Each path below is one point turned by a fixed rotation once a step. After each direction that follows a path, write how fast that rotation turns it, in degrees per step (0 if it stays still).
Each turn is a multiple of 5 degrees from 10 to 175, or 0.
Each row of a path follows its step; steps can be skipped.
path 1
step 0: .03, .10, .04, -.07, .11, .15, .07, .05, -.16, .38, -.11, -.11, -.10, -.04, .39, -.31, -.10, .19, .18, -.06, -.20, .07, .05, -.12, -.26, -.07, -.15, -.04, -.18, .18
step 1: .03, -.16, .00, -.04, .17, -.06, -.13, -.15, .01, .03, -.07, -.07, .10, .30, -.13, -.09, -.15, .33, -.03, -.12, -.18, -.22, -.32, -.33, .01, -.21, -.06, .13, -.05, -.28
step 2: .08, -.14, -.16, -.08, -.21, -.13, -.39, -.09, .18, -.16, .27, .15, -.22, .29, -.28, .06, .10, -.13, .07, .17, .19, -.03, -.09, .12, -.05, -.02, .10, .16, .02, -.14
step 3: -.40, .13, -.10, -.06, -.25, -.02, -.21, -.04, -.02, .13, -.07, .03, -.23, -.12, .01, -.04, -.04, -.09, .06, .19, .10, .15, .20, .34, .06, -.01, -.05, -.36, .09, .23
step 4: -.02, .00, .12, .16, .03, .42, .20, -.26, .00, -.02, -.24, -.11, .15, -.13, .20, .16, -.25, .10, -.08, .12, -.12, -.01, .17, .00, .21, -.23, -.12, -.26, -.11, -.06
step 5: .27, -.18, -.26, .01, .15, .09, .26, -.15, -.20, -.22, -.05, .14, .11, .21, .20, .10, .08, -.04, -.21, .14, .08, .05, -.05, -.23, -.08, .14, .20, .17, -.15, -.22
step 6: -.03, .01, -.11, -.04, -.07, -.56, -.13, .03, -.15, .08, -.17, .09, -.05, -.15, .08, .10, .20, -.06, -.06, -.04, .12, -.04, -.08, .05, -.02, .26, .16, .17, .34, -.22
step 7: .13, .04, .39, .03, -.14, -.04, .00, .05, .24, .12, -.04, .13, -.22, -.36, -.11, .02, .24, .06, .21, -.08, -.15, -.08, .31, .01, .19, -.03, -.04, -.10, .24, .04
step 8: -.13, -.29, .15, .04, .11, .34, .38, .19, .03, .05, -.01, .03, -.07, -.09, -.18, -.18, .16, .03, -.03, .07, -.08, .10, -.04, -.22, .04, -.10, -.03, .01, -.28, .33
step 9: .02, -.20, -.02, .24, .21, -.08, .07, .15, -.20, .20, .01, -.21, .26, .22, -.08, .11, -.10, -.07, -.13, -.10, .04, .09, -.45, .23, -.07, -.08, .17, .15, -.11, .01
step 10: .28, .22, .10, .06, .23, -.25, -.30, .01, .02, -.06, .19, .16, .03, .25, -.12, .03, -.22, .04, -.01, -.16, -.04, .19, .17, .24, -.17, .07, .13, -.07, .27, -.05
step 11: -.36, .25, .18, -.29, .04, .07, -.19, -.08, .06, -.38, -.01, .21, .05, -.24, -.05, -.23, -.03, .01, .13, -.04, -.01, .17, .20, -.09, -.11, -.07, -.14, .09, .06, .12
Speeds:
.00, .02, -.08, .04, .05, -.01, .03, -.06, -.01, .13, -.02, -.02, .09, .03, -.07, .00, .01, .07, .07, -.11, -.01, -.04, .09, .04, .07, -.01, -.04, -.06, .08, -.05 | 120
.02, .00, -.02, -.06, .01, -.05, .06, -.03, -.01, .04, .00, .03, -.09, -.08, .06, -.04, .05, .01, .10, -.01, -.06, -.13, -.04, -.08, -.06, -.02, -.03, .10, .05, -.06 | 60
-.05, .08, .06, -.06, -.01, .09, -.03, -.07, .02, .01, .01, -.06, -.07, -.01, -.03, .06, .10, .04, -.04, .02, .02, .01, .04, .05, -.04, .05, -.02, .05, .15, .08 | 90
-.10, .03, .03, .04, -.07, .05, .03, .04, -.03, .03, -.01, -.02, .02, .14, -.04, .08, -.01, -.06, .02, -.01, -.04, -.06, .04, -.09, -.07, .01, .12, .04, .00, -.06 | 95
.01, -.02, .06, -.01, -.02, .18, .01, .01, -.10, .08, -.03, .07, -.02, -.07, -.01, .03, -.06, .02, .02, -.06, .08, -.01, -.06, -.05, -.02, .06, -.08, -.05, -.05, .00 | 90
.03, .00, .09, -.03, -.02, -.16, .02, -.06, -.08, .05, .05, -.07, -.07, .00, -.02, .03, -.05, -.09, .05, .01, .09, .02, .05, .03, -.07, .03, -.01, -.08, -.01, -.01 | 100
-.08, -.02, -.04, .04, .05, .07, -.10, -.09, -.07, -.08, .09, .02, -.05, .03, .03, -.05, -.06, -.05, .03, -.03, .00, -.05, -.02, .04, -.03, -.13, .01, -.05, .05, -.01 | 40
